Each row has a name. Each question is about the rows just above it.

[-5.31 -4.10 -0.94  2.09 -0.93  3.21] -> A
[-1.48 -5.21 -4.42 -1.73  2.81 -2.74] -> W
[-7.49 -9.03 -7.06  2.40  7.33  1.90] -> L
[-5.20  1.48 -5.30 -0.03  0.40 -4.11] -> U
[ 4.86  3.98  3.26 -1.39  0.28  1.73] -> K
Right after [-0.94] comes
[2.09]
The entry that follows [-5.21]:
[-4.42]
The entry that follows [-5.31]:
[-4.10]
The entry that follows [-7.49]:
[-9.03]
Right after [0.28] comes
[1.73]
What comes right after [-1.48] in the named rows?
[-5.21]
The entry that follows [-4.10]:
[-0.94]

[-1.87  0.31 -1.18  6.67] -> J
[0.66 0.63 0.62 7.98] -> N
[-1.87  1.44 -1.18  0.64] -> X
[-1.87  2.54 -1.18  6.67] -> Z
[ 0.66 -1.17  1.45 -0.45] -> D
The entry that follows [1.44]:
[-1.18]
Right after [1.45] comes
[-0.45]
What comes right after [0.63] in the named rows?
[0.62]
Whose row is [-1.87  2.54 -1.18  6.67]?
Z
What comes right after [0.31] in the named rows?
[-1.18]

[ 1.38  0.92  5.48 -9.43]  milab
[-0.26  0.82  2.70 -6.53]  mupe
[-1.72  2.05  7.22 -7.22]  gup
[ 0.23  0.91  1.76 -5.90]  kema
[ 0.23  0.97  2.04 -6.21]  dodi
[-1.70  1.94  7.41 -7.32]  rik
The entry that follows [0.91]:
[1.76]
Right after [2.04] comes
[-6.21]
The entry that follows [1.76]:
[-5.90]
What comes right after [5.48] in the named rows?
[-9.43]

[ 4.53  1.29  0.59 -3.74  2.16 -7.40 -7.41] = garun
[ 0.27 -2.51  0.59 -2.42  3.07 -2.30 -7.41] = lepeb
[ 2.90  3.25  1.28 -3.74  2.16  1.38 -7.41] = pirit
[ 1.13  1.29 -1.39 -7.42  2.16  1.38 -7.41] = Zudep
[ 3.11  1.29  0.59 -3.74 -1.98 -3.23  1.37] = miva
[ 3.11  3.12  0.59 -3.74  1.77 -3.37 -7.46] = Tok
[ 1.12  1.29  1.65 -9.10  2.16  9.36 -9.66] = Fovu
[ 4.94  1.29  0.59 -3.74  4.74  8.43 -7.41] = domi
[ 3.11  1.29  0.59 -3.74  2.16  1.38 -3.58] = tusid
Right after [3.07] comes
[-2.30]
Right after [1.12] comes
[1.29]
Right after [3.12] comes
[0.59]
The entry that follows [-1.98]:
[-3.23]
Right after [-3.37] comes
[-7.46]
What comes right after [8.43] in the named rows?
[-7.41]

[-2.52 -2.84 -4.08 -1.97 -3.45  1.45  0.29  1.24 -3.18] = mogo
[-5.13  0.16 -4.35 -1.08 -7.43 -0.24 -2.47 -1.81  0.24] = belet
[-4.72  1.88  3.98 -0.03 -5.95  0.03  1.14 -2.47 -0.54] = suk
[-5.15 -1.32 -7.06 -1.67 -6.05  0.62  2.31  1.72 -0.47] = Kula
[ 3.82 -1.52  2.89 -1.02  4.77  0.82 -0.27  3.18 -3.15] = belug
[-3.85  3.22 -7.16  0.56 -4.99  0.62  0.90 -2.36 -0.46] = vulab
[ 3.09 -5.31  4.54 -1.82  3.99  1.21 -1.68  3.30 -2.52] = Sope
[-2.92 -0.77 -5.81 -1.17 -3.37  0.73  3.52  2.08 -3.53] = Rozek
[ 1.44  0.72 -1.98 -0.73  1.58  1.17  0.45  0.89 -3.54] = pib
[-4.17 -0.86 -1.43 -1.25 -6.11 -1.55 -3.25 -2.39  1.87] = pavar
The entry that follows [-4.17]:
[-0.86]
What comes right after [3.99] in the named rows?
[1.21]
What comes right after [-1.02] in the named rows?
[4.77]
Right after [1.21] comes
[-1.68]
Right after [3.82] comes
[-1.52]

